rotation steps, each row followed by its count of steps:
The counts run from 0 to 811.
[151, 155, 122, 117, 134, 128, 160, 115, 127, 108, 126, 137, 153, 125, 127, 140, 160, 127, 134, 81, 172, 122, 108, 86, 130, 137, 129, 159, 115, 151, 143, 85, 132, 112, 126, 126, 106, 125, 107, 127, 139, 118, 109, 136, 118, 105, 124, 124, 161, 154, 141, 151, 120, 125, 143, 157, 145, 151, 115, 112, 106, 122, 145, 133, 159, 130, 123, 119, 139, 122, 129, 123, 104, 127, 141] | 22
[154, 164, 126, 145, 121, 120, 128, 156, 135, 148, 131, 112, 125, 146, 142, 116, 79, 129, 131, 130, 112, 103, 138, 112, 153, 116, 112, 143, 139, 115, 117, 122, 130, 123, 123, 117, 125, 114, 147, 144, 135, 104, 124, 123, 143, 107, 134, 155, 95, 133, 136, 114, 103, 106, 104, 139, 127, 107, 135, 117, 153, 108, 136, 117, 107, 123, 133, 153, 95, 134, 101, 123, 136, 111, 90] | 374
[151, 163, 126, 129, 133, 128, 120, 139, 137, 129, 105, 117, 136, 138, 138, 137, 118, 120, 138, 101, 141, 117, 106, 60, 128, 121, 113, 146, 109, 136, 146, 124, 147, 122, 156, 109, 138, 137, 125, 180, 147, 112, 118, 131, 96, 103, 137, 127, 105, 153, 145, 147, 121, 95, 124, 147, 153, 114, 106, 140, 118, 128, 141, 140, 146, 116, 111, 154, 126, 130, 118, 123, 110, 132, 110] | 361
[124, 119, 118, 111, 116, 118, 112, 158, 137, 107, 172, 113, 99, 130, 120, 136, 106, 142, 107, 157, 122, 124, 106, 108, 159, 137, 124, 100, 132, 130, 126, 138, 101, 119, 116, 153, 136, 104, 140, 118, 121, 139, 138, 142, 156, 142, 154, 125, 103, 127, 140, 109, 112, 113, 117, 130, 119, 121, 139, 99, 135, 113, 136, 129, 121, 101, 174, 140, 100, 133, 87, 112, 157, 100, 115] | 723
[117, 133, 111, 112, 142, 153, 114, 107, 108, 109, 135, 113, 113, 125, 118, 134, 146, 133, 120, 121, 159, 134, 85, 53, 127, 151, 127, 106, 98, 155, 151, 134, 126, 132, 148, 132, 150, 135, 109, 129, 150, 132, 143, 145, 102, 138, 156, 108, 139, 135, 139, 155, 156, 102, 137, 137, 148, 117, 126, 127, 99, 126, 137, 154, 152, 110, 122, 133, 146, 109, 132, 125, 131, 125, 147] | 609
[151, 158, 133, 146, 116, 129, 125, 117, 137, 164, 128, 153, 139, 130, 131, 114, 123, 88, 145, 100, 124, 105, 135, 135, 135, 139, 116, 140, 150, 121, 105, 98, 143, 105, 131, 125, 107, 149, 129, 149, 118, 115, 83, 125, 120, 99, 118, 136, 136, 155, 118, 127, 110, 149, 139, 104, 128, 134, 138, 152, 144, 126, 130, 118, 92, 136, 127, 133, 113, 168, 114, 128, 81, 136, 130] | 506
[173, 159, 127, 148, 118, 118, 147, 147, 131, 130, 135, 141, 172, 121, 124, 125, 135, 120, 140, 85, 148, 125, 129, 129, 150, 141, 112, 170, 141, 130, 115, 85, 127, 101, 112, 136, 88, 118, 135, 126, 104, 110, 95, 138, 135, 95, 115, 125, 146, 144, 128, 143, 106, 141, 139, 115, 125, 140, 158, 122, 149, 103, 135, 99, 121, 125, 118, 131, 133, 125, 105, 115, 113, 139, 111] | 572
[112, 92, 136, 116, 118, 120, 95, 157, 135, 115, 149, 81, 117, 128, 124, 129, 119, 134, 119, 178, 107, 145, 114, 153, 134, 134, 107, 116, 127, 122, 121, 153, 123, 137, 120, 155, 150, 113, 151, 124, 107, 121, 153, 148, 151, 140, 149, 129, 119, 101, 137, 119, 130, 155, 122, 122, 109, 122, 134, 101, 149, 125, 120, 158, 103, 124, 148, 143, 119, 117, 106, 130, 165, 119, 113] | 190
[147, 139, 120, 99, 123, 113, 186, 130, 128, 113, 131, 145, 136, 132, 142, 135, 134, 125, 127, 103, 136, 111, 129, 125, 149, 115, 155, 154, 146, 144, 142, 87, 132, 122, 105, 137, 94, 115, 113, 123, 145, 123, 107, 118, 143, 113, 127, 138, 148, 149, 141, 119, 94, 126, 147, 170, 141, 174, 106, 109, 120, 125, 144, 147, 128, 145, 158, 120, 112, 154, 133, 121, 114, 110, 153] | 624
[112, 103, 127, 91, 120, 126, 128, 148, 131, 87, 159, 83, 142, 106, 118, 143, 144, 144, 108, 144, 141, 144, 93, 109, 132, 135, 123, 113, 101, 151, 161, 152, 117, 147, 118, 154, 136, 105, 118, 114, 129, 133, 138, 151, 129, 141, 141, 106, 131, 95, 152, 136, 131, 138, 144, 147, 138, 140, 136, 97, 119, 103, 112, 153, 144, 127, 129, 139, 146, 112, 122, 112, 171, 121, 125] | 136
[123, 116, 121, 138, 115, 150, 75, 127, 114, 149, 143, 128, 125, 111, 114, 123, 138, 127, 131, 147, 143, 150, 92, 109, 126, 171, 111, 108, 124, 138, 117, 135, 118, 119, 139, 149, 145, 133, 127, 117, 100, 138, 114, 165, 106, 134, 159, 104, 143, 130, 124, 144, 159, 144, 142, 67, 119, 125, 166, 154, 141, 136, 130, 130, 120, 101, 135, 125, 154, 112, 121, 126, 129, 130, 145] | 58
[114, 89, 117, 110, 110, 126, 76, 159, 135, 125, 146, 86, 136, 106, 128, 136, 135, 120, 120, 167, 112, 143, 96, 126, 130, 147, 100, 112, 111, 133, 135, 163, 124, 134, 121, 158, 150, 119, 141, 134, 103, 135, 128, 153, 114, 131, 153, 97, 108, 109, 143, 131, 129, 160, 145, 101, 136, 127, 148, 129, 142, 129, 115, 148, 113, 119, 139, 150, 134, 126, 111, 118, 161, 130, 125] | 592
[135, 124, 139, 130, 126, 108, 111, 120, 131, 152, 120, 129, 128, 145, 153, 117, 123, 99, 149, 133, 116, 109, 141, 145, 128, 122, 113, 143, 169, 122, 94, 103, 151, 114, 122, 136, 140, 139, 140, 156, 124, 97, 112, 136, 117, 109, 147, 148, 138, 147, 129, 119, 117, 155, 123, 113, 123, 149, 100, 142, 141, 164, 132, 154, 89, 138, 171, 139, 88, 155, 118, 150, 91, 126, 150] | 304
[155, 156, 127, 134, 105, 107, 109, 140, 160, 149, 107, 97, 159, 128, 143, 138, 131, 108, 157, 111, 141, 111, 111, 88, 110, 115, 97, 171, 119, 123, 135, 153, 141, 134, 137, 109, 132, 151, 139, 163, 105, 122, 107, 142, 122, 108, 139, 124, 119, 126, 142, 149, 130, 112, 125, 133, 133, 104, 128, 158, 143, 140, 127, 135, 137, 133, 94, 145, 140, 133, 131, 124, 109, 151, 95] | 100
[136, 123, 121, 119, 95, 113, 105, 140, 140, 159, 138, 129, 125, 123, 154, 130, 117, 96, 128, 146, 92, 115, 132, 149, 140, 122, 112, 126, 158, 113, 112, 130, 132, 117, 122, 136, 127, 132, 139, 137, 97, 140, 93, 141, 130, 121, 147, 116, 110, 134, 139, 105, 97, 150, 137, 89, 133, 139, 132, 151, 165, 145, 128, 132, 90, 124, 172, 126, 98, 181, 112, 113, 113, 132, 135] | 446
[112, 109, 123, 107, 118, 142, 139, 125, 128, 109, 157, 97, 130, 112, 106, 125, 160, 146, 129, 139, 156, 142, 93, 124, 117, 141, 133, 133, 113, 148, 126, 144, 92, 138, 118, 152, 129, 131, 112, 99, 119, 146, 144, 155, 152, 154, 142, 126, 170, 96, 116, 143, 170, 139, 139, 135, 110, 124, 140, 106, 114, 121, 123, 151, 136, 122, 129, 120, 162, 104, 142, 128, 154, 131, 138] | 336
[136, 107, 130, 120, 131, 97, 105, 137, 145, 129, 108, 91, 149, 129, 150, 141, 150, 102, 152, 133, 146, 124, 104, 99, 104, 115, 99, 160, 127, 130, 133, 135, 139, 137, 133, 133, 150, 132, 143, 165, 124, 112, 128, 148, 107, 112, 157, 125, 132, 137, 155, 150, 130, 136, 119, 143, 129, 138, 88, 130, 117, 172, 147, 162, 137, 133, 129, 151, 114, 117, 129, 151, 124, 135, 123] | 497
[168, 164, 123, 137, 128, 120, 110, 148, 131, 144, 103, 118, 144, 141, 145, 134, 97, 116, 133, 110, 133, 117, 116, 71, 144, 127, 100, 148, 115, 127, 138, 117, 149, 112, 143, 117, 132, 119, 135, 167, 137, 102, 116, 130, 100, 97, 137, 125, 96, 157, 155, 136, 104, 103, 118, 134, 150, 119, 119, 143, 135, 123, 142, 124, 129, 124, 109, 161, 104, 125, 111, 121, 116, 125, 102] | 166
[117, 141, 123, 134, 107, 137, 142, 122, 139, 150, 162, 110, 111, 118, 120, 120, 135, 128, 136, 133, 127, 110, 131, 159, 131, 127, 124, 136, 155, 117, 90, 153, 100, 123, 116, 139, 118, 154, 127, 105, 89, 149, 121, 145, 185, 151, 130, 143, 153, 96, 100, 121, 144, 140, 119, 110, 93, 96, 161, 131, 154, 119, 122, 119, 93, 118, 146, 119, 136, 148, 130, 116, 135, 130, 122] | 388
[119, 134, 128, 134, 110, 123, 128, 131, 149, 135, 160, 107, 135, 113, 100, 118, 142, 127, 141, 126, 150, 118, 107, 139, 118, 143, 110, 133, 133, 131, 105, 164, 100, 133, 123, 143, 122, 149, 135, 110, 82, 138, 130, 155, 173, 149, 133, 135, 150, 86, 106, 134, 150, 153, 122, 119, 97, 94, 167, 123, 136, 107, 110, 123, 123, 124, 124, 132, 146, 122, 120, 123, 141, 145, 110] | 389
[134, 146, 106, 114, 126, 149, 154, 91, 112, 149, 108, 145, 119, 122, 143, 135, 148, 114, 133, 87, 146, 121, 112, 90, 127, 117, 146, 136, 134, 152, 131, 99, 125, 112, 134, 116, 113, 147, 97, 132, 144, 128, 98, 133, 112, 119, 133, 125, 153, 162, 132, 140, 140, 112, 148, 129, 146, 147, 112, 156, 120, 144, 151, 154, 132, 120, 137, 111, 138, 159, 155, 123, 82, 117, 168] | 755
[145, 124, 120, 127, 110, 143, 103, 152, 120, 116, 146, 114, 147, 110, 122, 128, 122, 140, 113, 141, 130, 160, 95, 118, 158, 158, 121, 118, 103, 137, 143, 134, 107, 124, 125, 153, 120, 89, 130, 104, 109, 132, 121, 156, 136, 135, 139, 97, 132, 118, 142, 134, 134, 122, 146, 101, 126, 127, 168, 113, 146, 93, 119, 120, 131, 105, 124, 134, 146, 103, 104, 102, 165, 120, 103] | 526
[139, 147, 120, 120, 142, 134, 181, 105, 117, 121, 135, 138, 120, 142, 133, 125, 143, 137, 137, 102, 160, 115, 120, 108, 136, 120, 156, 154, 151, 151, 127, 84, 121, 105, 111, 127, 109, 133, 104, 122, 155, 109, 118, 124, 145, 121, 129, 155, 169, 150, 128, 130, 136, 117, 121, 162, 125, 165, 101, 102, 110, 134, 160, 146, 134, 125, 153, 130, 121, 134, 136, 144, 106, 106, 157] | 222
[139, 133, 132, 130, 152, 109, 123, 132, 127, 123, 118, 112, 118, 154, 147, 138, 124, 122, 137, 128, 139, 117, 116, 83, 139, 123, 115, 137, 134, 136, 121, 100, 142, 119, 132, 123, 146, 116, 143, 163, 156, 101, 141, 127, 115, 106, 153, 150, 112, 161, 149, 136, 125, 110, 110, 157, 144, 140, 84, 108, 114, 148, 154, 157, 131, 124, 154, 159, 87, 123, 113, 154, 122, 104, 131] | 563
[127, 160, 137, 139, 131, 129, 107, 130, 153, 148, 156, 131, 103, 145, 119, 112, 88, 104, 125, 134, 122, 95, 127, 113, 151, 133, 106, 106, 152, 127, 104, 132, 134, 116, 132, 125, 138, 152, 156, 148, 134, 110, 129, 128, 132, 121, 133, 153, 94, 131, 123, 118, 110, 127, 104, 113, 132, 105, 135, 131, 130, 115, 131, 113, 92, 120, 145, 158, 89, 145, 92, 127, 106, 123, 104] | 114
[132, 157, 116, 123, 106, 126, 166, 117, 131, 152, 100, 109, 140, 133, 147, 117, 134, 103, 145, 97, 119, 109, 153, 140, 114, 99, 133, 175, 143, 123, 124, 132, 139, 131, 130, 108, 106, 150, 107, 138, 128, 121, 96, 120, 145, 117, 113, 150, 148, 125, 118, 126, 131, 121, 133, 145, 127, 137, 117, 152, 153, 128, 124, 153, 97, 142, 114, 127, 143, 158, 174, 135, 104, 138, 132] | 293
[102, 120, 119, 115, 135, 167, 101, 108, 104, 133, 124, 99, 99, 128, 126, 124, 129, 142, 117, 146, 142, 134, 100, 77, 119, 129, 135, 110, 103, 145, 135, 151, 132, 141, 144, 124, 171, 138, 120, 138, 149, 118, 158, 143, 104, 144, 156, 132, 134, 121, 129, 153, 181, 102, 120, 128, 133, 112, 123, 135, 112, 134, 130, 159, 123, 118, 122, 143, 145, 102, 142, 145, 131, 132, 144] | 207
[168, 146, 121, 143, 126, 123, 137, 120, 114, 140, 119, 154, 154, 123, 144, 131, 148, 116, 148, 94, 158, 133, 104, 104, 141, 151, 122, 159, 136, 135, 124, 71, 136, 101, 130, 132, 105, 121, 124, 136, 125, 111, 91, 145, 106, 94, 143, 121, 166, 173, 144, 147, 126, 134, 140, 117, 127, 154, 122, 135, 136, 143, 157, 124, 130, 116, 135, 114, 126, 129, 114, 127, 101, 124, 143] | 365
[129, 147, 121, 113, 122, 130, 150, 143, 146, 115, 181, 135, 115, 123, 111, 121, 101, 122, 106, 128, 122, 96, 131, 135, 169, 139, 129, 101, 147, 141, 121, 124, 120, 113, 110, 151, 112, 132, 134, 111, 129, 124, 120, 127, 166, 126, 112, 136, 113, 111, 119, 111, 97, 139, 125, 118, 125, 122, 149, 108, 132, 78, 119, 110, 99, 124, 158, 133, 112, 156, 92, 107, 127, 103, 118] | 523
[158, 139, 124, 139, 120, 122, 122, 120, 121, 161, 131, 158, 108, 138, 149, 125, 114, 98, 138, 108, 121, 111, 120, 127, 133, 137, 122, 141, 154, 118, 104, 83, 134, 98, 126, 132, 117, 133, 133, 133, 118, 119, 86, 133, 120, 110, 151, 129, 137, 167, 132, 125, 113, 133, 132, 90, 133, 150, 126, 155, 143, 149, 155, 123, 106, 110, 162, 124, 99, 171, 103, 130, 88, 120, 147] | 707
[172, 171, 129, 164, 124, 119, 127, 143, 134, 138, 110, 114, 141, 146, 139, 124, 104, 128, 149, 114, 149, 113, 116, 73, 136, 123, 111, 158, 122, 127, 131, 112, 141, 117, 138, 117, 127, 116, 141, 161, 129, 95, 135, 137, 133, 109, 143, 144, 115, 142, 139, 138, 133, 91, 99, 149, 126, 109, 128, 118, 136, 129, 145, 117, 131, 112, 104, 158, 119, 104, 110, 132, 131, 127, 93] | 568
